Each path is a new rotation, seen through one point. The rows after it are directions, each followed by how far the rotation turns it, in degrees each step (0 if it stays put).
Each turn is a multiple of 5 degrees from 10 to 175, or 0.
Each row of a path follows its step; steps can be skipped.

step 1: [ 43   2  -4  37  24   2  -5  13   4   6  -7   9   5  27 -18  30 -22 -30
 -11   2 -20 -34 -40  33   9  23  73 -14   5   2  -8   7 -40  -5  -4  24
 -22  -4  26 -18  -6  21 -25  10 -10 -20]
step 2: [ 51  33 -31   2   5  34 -15  -2 -13  12   7 -10 -19 -21  29   4 -10 -17
  28   8  32   8 -13  29  32  -2  38 -15 -46  13  16   6 -25  12  38  12
   3  -5  27  35  -7  -2  -4   2 -11 -49]
step 14: [ 39   7  11  13  31   8   3   8 -25  13  21  -3  -3 -79  17 -11 -18 -17
  15  -2 -27   2 -14   0 -12  29   7  -3 -32   4  -8 -23 -29  35  -6 -15
  30   4  44  14 -14 -41 -10 -18 -16 -17]
step 21: [  7  14 -26  25  -2  21 -10  30 -15  -8  30  -9   6  32 -16   7 -18 -32
  -1  36   7  16 -46  33  29   7   7  22 -31  11  10  23 -42 -16  -1  12
  20 -19  29  25  16  21  13 -26  31 -41]
step 24: [  0  29  17  18  59  47   2  12  -6   5 -14 -27  15 -21  12 -18 -10 -13
   8  -6  20 -17 -26  -2  20 -25 -29   2 -17  20  20  23 -42  35 -25   2
   2  12  14 -50 -10  36 -11 -22  19 -10]
step 25: [ -2  11 -20  25   0  20  11  28   6   6 -12  34 -17 -38 -13  36 -62  20
  15  16   6  15  -5  21   3  -4 -20   0 -23  11   8 -14 -45  22 -28 -41
 -12   1  20  -6  -2  25 -53 -21   2  20]
step 30: [ 35   5  29   5  15  17  27  49 -31  17 -20   1  45   0 -32  -6   3 -45
  -4  -5 -13  -9 -35  -3   5   1  -9 -18 -54   6  -9  -2  -7  26 -30  27
  26  -2  20 -26  -9  21   7 -26  -5  30]
step 33: [  9 -14 -15  37  16  29  15   4 -25 -21  15  26  -6 -14 -15 -25 -41 -12
 -28   3  -3  23  -5  23  25   8  15  21 -24   2  26 -38 -42   9  16  -5
  35 -24  45 -30   1 -19  -6 -41 -18 -15]
step 34: [ 30   0 -16  11  50   6 -24  21 -22   6  44  -6  13   4  -6  14 -14  -9
   5   3 -18  -8   4  40 -17   5  51   1  -9  35   3 -26 -11  53  -8  -9
  -8  25  14 -43  33 -12 -34   7 -10 -10]
Speeds:
[ -5   5  -5   0  -6   7  12   8   1  -4   1   3  -3  13  -4   3   9  -2
  -4  19  -7   3  10   8  -4   7   6 -16   7   5  -1   3 -10  -4  -5  -7
  -3   7  -3  -2   2  -2   3  -6   7   5] => 175
[  9 -21   3  -4  -6  -2   1   3  -1   4  -6   5  12  -5   1 -11  12  -8
   7   6   0  -5   6   8  -4   2  -5   5   7  -1   7 -18   0   4  -3  -2
   8   2   2   1  -5   0  -6  -4   1   7] => 20
[  5   1  -6  -5   9 -10 -12  -6   0   0  -4  -7  -4  -2  -1   5   3  -1
  -1  -5   2  -6  11   0  -2  11  -9   2 -14   5  -5   9  -1   6 -11  -6
   3   3   2  -3   2  -6   0 -15   7  15] => 70
[ -1  -4  -5   2  -9  13  -5  -9  -4  -4  -9   6   2  -7   6   3   5   5
  -2 -10  -4  10  13  -1   7   8 -13  -8  -5  -2   1  -3 -16   6   4   2
   1  -3   4   5   5  -4   7   8   0 -10] => 175
[ -5   4   4  -5  -8   5  -1   6  -2   7 -11  -1   7  -3  -9  13  -3  -4
   1   2   3  -7  -2 -15  -3 -13  -5   1   3   7   5  -2  -1   4  -1 -15
  -4 -14  -2  -4  -4 -15   5  -1   5  -1] => 20
[  8   3  -7  -1  -3 -13  -5   1   1   6   6  10  -2  -7   6  10   4   8
   4   4   2  -4  -1  -7  -3   7   8   0   4   6   2  -7  -9  -3  -1  -8
  -3  -5   5  -8   7  12   4  19  -2  12] => 120

step 0: [  0 -11 -47  -8  25  25   8  23  -1 -12  15  -7  30  -9   5 -23 -77  18
 -22  29 -18  20 -54  17 -11  19 -27   1  -1  17  24  22 -36   5  12  -9
 -20 -11 -15 -20 -13 -24 -12 -14   3 -26]
step 3: [-53 -34  -1  25  15  50   8 -15  33 -22 -11 -13  -1  13   9  14 -27 -25
 -15   3  -4 -40 -12   6 -39 -14  -1   8  27   5  -3 -18 -33  21   6 -30
 -40  -6  27 -15 -37 -31 -31   5  -6  -1]
step 4: [-47 -23  -7  12   0  47   6  -2  16  -9   6   7 -16   9  -4  14 -32 -26
 -54   2  26 -17 -44  -4 -46  -3  14  19  -4  42  14 -24 -18  -6 -13 -37
   9 -21 -19 -19 -22 -23  10 -10  11 -24]
step 5: [-37  -2  16 -10   9  37 -18  10  25 -22  50  23  18 -19   6  29 -52  24
 -42   3  25  -8 -45   1 -25  -4   4  20   5  28  21   1 -48  -8   1  14
   3 -15 -13  -1 -27 -28  -3  22   5  14]
step 10: [-32 -36 -26   3  12  41  -7  14   3  10  50 -32 -24 -15  -7   1 -16  -3
 -13   5 -20  -3 -22 -25 -12  47 -22  30   7  37  26  32 -26  -6 -18   3
  13 -19 -38 -20 -37 -24  -5   5 -12  -4]
step 20: [-13 -25   9  -9  39  53   1  -1   2  -4  47   0 -36 -15  26   8 -24 -30
 -35 -14   5  -8 -22  -4  10   0  15  31  25  32   3 -24 -61  -4 -17  24
 -12 -24   5 -23   3   1  19   7 -27  14]
step 21: [-26  -2  20  17  26  33  -1  -6   4  -8  27  -3 -20 -19  -5  38 -15 -21
 -33  16 -18  25 -32 -28   3 -56  -3  52  25  27 -12   9 -33   4 -11  16
 -16 -24 -39 -15   8   1 -18  14 -33 -10]
step 23: [  8 -44  -1 -14  19 -17  -5  -4 -18 -46  26 -17  -1  -2   2  25   4 -12
   6   0  12 -18 -39   2 -18 -10  28  47  -5  23 -21  12 -26  44  26  26
  -9  13 -44   0 -35 -12 -20  30 -30 -31]
step 28: [-17 -69 -29  36  18   2   6  -2   4 -54   1 -16  14  23 -15   6   5 -20
  -4 -20  -7  -6 -27 -17 -27   0 -21  22  30  31 -10  13 -15  35  26  -8
 -56  -3  -3 -10 -20 -11 -25  -6   1  15]
Speeds:
[ -9   1   2   3   2   4   6   4   5   6   0   5  -3  -5 -11 -11  10  -5
   2   1   7   7  -3   9 -10  10   3  -1  -6   5   8 -15  -2  10   0   0
   3   4  12  -8  -9   9   4   6  -9  -6] => 70
[  2  -7   1  -3  -4  -8  -7   3   0   2  -9  -2   3   3  -3  -6   0 -14
   6  11  15 -25   2  -2   5  -2   4   4  11   2  -3  -4   5   8   6  -7
   2   5   3  -3  -4  -5  -1  -5  -4   3] => 70
[ -3   3   8   1  -7  -3   6  -1  -3  -2  -6   5  11  -6   9   3 -11  -8
  -1  -3   3  -2  -9  -4  -6  -5  14  -3   3  -4   4  -1  -3  -3 -14  -8
  -9 -16  17   5  -1   3   4   1   1  -3] => 25
[ 2 12 14 -2  9 12  6  7  3 -7 -9  1  0 -2 14  1 -1  8 -3  4 -1 -9 -4  8
  8  9  2  3  6  5 -2  3 15  2  8 11 -4 -1  3 -2  1  5 -8  7 -3 -8] => 120
[  9   1  -7  -9 -12   8   2 -10   5 -10 -13   0   7   4  -7   0  -7  -7
  -3   5   6   5   2   2  -5  -4  -3 -11  -4  11  -2  -4   5 -12 -10  11
   3   3  -7  -4  -4   1  -6  -3  -5  -9] => 100
[  1  -9 -14 -13   6   4  -6   6   3  -8  10   6   1 -11   9  -1  -3   2
   9   2   1  -6  11  -6   3   7  -1  -4  -3  -5   9  -3  -8  -2  -6   8
  -6   4  12   3  -4  -2 -15   3  -2   3] => 145
[  2   6   4   8  -7  -3  -3   2   4   2  -1  11  -4  -4  -8   7   0   2
  -2  10   4  -1  -3   6  -6  -7  -7   2   3 -16 -12   6 -13   5  -1   4
   6   4   1  11  -1  -1 -16   8  -1 -12] => 175
